(in the rows, 128 means zero)
One turn sends every row of this set to another row. A few are shown first. Where does it send the rows asked after them?
losed: [119 147  86 130 132 113 146 140 122 121 132 134  92 141 117]
siza: [101 124 105 143 118  86 132 170  91 161 131 135 113 114 124]
Sagig: [172 108 111 127  85 118 161 133 110 119 123 153 109 103 140]
sovo: [127  79 148 143 101  99 117 128 134 148 141 126 100 140 128]
paz: [144  98 139 117  84 109 140 146 131 132 134 121 113  87 114]
Begut: [124  98 146 144 123 126 162 166  90 139 133 172  93 122 119]
Dof: [171 142 135 164 124 114 129 153 100 145 129 102 107 113 122]
suno: [136 114 128 147 132 103 159 157  75  96 154 152 104 123 135]
Dev: [156  99 153 146 108  86 124 155 108 160 107 132 112 144 147]
gim: [151  96 119 139  99 102 137 184 124 112 137 121 124 128  97]
Fis: [160 102  85 134  94  99 148 154 100 126 127 161 134 130 114]
fevov: [133 122 106 123 131 119 118 126 145 143 144 158  98 138 142]
Vum: [127  87 137 121 108 108 147 137  99 120 152 145  63 132 134]
nopu: [133 137 110 171 125 107 156 181  89 124 137 124  93 131 118]
Pud: [128 157 107 122 132 104 135 151 112 136 138 106 117 127 134]
gatuf: [161 105 139 128  87 127 149 156 130 116 128 115 107  98 118]
zut: [156  98 118 122  83  92 154 134 119 117 135 159 105  97 145]
Zoki: [123 122 143 152 117  82 148 162  95 139  91 137 124 119 142]
par: [155 120 135 181 131 105 140 146 104 108 134 124 136 135 118]
Riz: [121 117 110 119 128 107 137 144  68 132 117 152 131 110 137]
Renov: [151  81 151 128 117 117 127 158 105 154 122 161  82 143 127]
Suv: [172 124 120 146 121 125 114 117 115 154 111 145  87 110 123]
Mis: [160 105 142 133 123  93 132 127  98 135 107 150  77 127  89]
Sepap: [105 128  96 127 126 114 144 151 127 138 158 146  95 144 132]
vegat: [121 117 134 133 129  97 147 151  91 122  89 159  92 108 108]
badak: [136 117 147 148 117  80 112 159 114 161 152 118 109 105 141]
mumeb: [125 145 119 132 129 103 146 157 115 137 176 115 109 131 135]
gumop: [161 143 131 138 136 107 128 128 132 130 170 125 105 124 135]
pere: [142  97 111 129  96 102 132 170 118 134 133 125 138 118  88]
zeza: [122 102 133 153 122  91 116 144 109 146 132 137 155 124 135]
sebe: [155  95  96 137  96  80 147 164 110 109 138 162 121 132 124]
zuned: [122 117  88 138 120 113 129 135 101 154 108 170  87 118 118]
Temi: [136 119 150 174 114 100 174 153  87 145 139 146 119 122 119]
zep: [150 136 105 138 136 116 131 117 142 119 145 150  87 137 122]
mela: [170 114 153 165 111  83 147 127  97 151 130 131 105 135 104]
rivi: [139 109 113 110 111 128 140 120  85 132 103 132  81 125 119]
diz: [152 142 122 120 134 110 111 131 133 146 143 124 119 122 149]
vem: [133 109 108 160 124 108 147 157 113 117 140 170  61 133 129]
voz: [156 100 143 151 119  97 114 136 133 139 149 156  70 115 144]
Fidu: [159 108 132 156 109 123 129 117 121 129 109 108  99 143 106]

Dof goes to siza
vegat goes to Renov
Riz goes to Vum
Now find these:
gumop goes to Pud
paz goes to gim

One turn sends every row of this set to another row. A few are shown first. Where does it send the rows asked after them?
Bov: [145 123 157 132 113 173 122 140 150 143 122 165 150 126 123 143 121 132
 143 117 128 139 144 132 155  90 142 132]
Neren: [132 119 128  99 118 154 148 130 138 137 116 116 109 100 143 158 144 154
 114 142 133 144 113  98 141 102 128 121]
Pem: [134 135 162 114  91 136 100 148 150 128 137 146 157 130 108 128 102 109
 155 121 128 164 144 128 142 119 135 144]
tesap: [174 145 135 131 153 119  89 109 134 138 134 128 135 109 134 118 108 121
 134 124 142 127 119 155 144 123 113 109]
lufis: [159 123 121 145 133 122  84 112 143 112 122 124 126 144 116 120 140 109
 151 119 140 124 136 146 146 137  78 124]
nuvu: [153 134 131 145 135 115  86 109 140 115 126 132 130 153 123 114 137 108
 153 115 143 125 131 150 137 128  81 124]
Nek: [135 100 129  97 100 151 133 133 153 115 128 130 109 116 121 127 118 123
 121 127  95 135 116 120 167 130 172 120]
rov: [126 131 163 133 119 153 139 102 140  94 114 103  94  83 138 127 126  95
 143 105 144 103 150 130 144 115 136 121]
Pazes: [107 100 121 105  93 159 130 128 175 113 119 124 117 139 121 123 151 131
 137 109 109 105 131 120 170 124 154 118]
tere: [158 132 132 131 153 116  92 113 137 120 113 147 128 108 113 132 120 126
 133 140 153 114 110 134 150 120 100  93]
gibu: [110 138 138 114 116 163 109 127 157 126 110 155 163 119 112 142 154 128
 150 125 157 106 155 144 144 101 134 140]
Nol: [103 126 114 106  88 145 136 116 158 119 110  97 113 129 129 147 166 143
 129 111 147 128 140 114 125 133 104 149]
Sare: [123 124 144 102  86 133 133 150 164 125 123 103 120 146 149 138 145 133
 145 109 131 157  98  93 147 122 109 148]
doz: [103 138 142 102 121 132 142 139 132 105 111  96 130 122 133 100 148 133
 125 103 134 136 108 103  95  96 135 140]
tupun: [119 149 148 102 115 142  98 132 139 101 115 151 144 115 114 134 118 100
 138 141 159 133 162 137 135 129 140 162]
mudub: [110 137 149 114 123 144 147 131 135 105 103 101 118 118 142 111 140 142
 116  88 128 129 116 106  99  94 141 142]
Motoz: [120 134 140 107 122 139 141 142 115 108 115  96 119 122 142 108 144 132
 122 105 116 148 115 108  95  99 140 147]
mise: [114 136 141 109 113 139 140 135 131 119 116  90 128 113 136 114 144 147
 126  87 111 139 116 112  95  97 141 137]
bovi: [128 118 143 127  92 138 133 115 130 123 125 106 129  85 118 142 166 110
 177 102 111 114 109 150 135 110 126 114]
fod: [108 142 155 121  90 124 133 138 139 118 135 101 121 119 123  90 126  91
 169 108 168 113 122 112 142 123 126 104]
tos: [109 116 115  87 111 151 132 130 152 102 113 133 109 119 122 114 133 118
 114 140 138 103 127 120 163 137 171 124]
Fegam: [153 143 141 132 157 114  92 103 136 123 118 147 128 111 121 125 114 125
 131 132 154 113 116 142 141 113 104  95]
rovep: [151 142 145 147 135 117  78 115 147 123 119 135 129 148 141 130 134 126
 157  95 133 110 125 146 150 122  91 115]
moz: [155 138 141 146 131 120  78 127 151 120 113 136 126 147 139 132 130 128
 156  96 140 107 118 136 163 132  91 113]
lidi: [110 110 119  89  82 132 118 143 152  99 125 124 115 143 114 114 139 107
 140 126 112 128 118 121 159 151 154 138]
Tokam: [150 127 148 134 104 143 148 149  90 122 124 135 102 114 139 119 136  94
 157 125 139 130  98 128 143 117 140 122]
pupi: [131 140 133  89 107 135 144 125 155 119 117 101 110  99 140 131 111 129
 103 128 163 148 111 108 132 141 137 153]
perad: [177 141 128 130 147 124  86 115 144 137 132 120 133 104 130 120 104 122
 132 121 146 123 122 148 155 137 114 108]

rovep goes to tesap
tos goes to Pazes
Pem goes to tupun
Now find these:
mudub goes to mise
rov goes to bovi
Nol goes to Neren
moz goes to perad

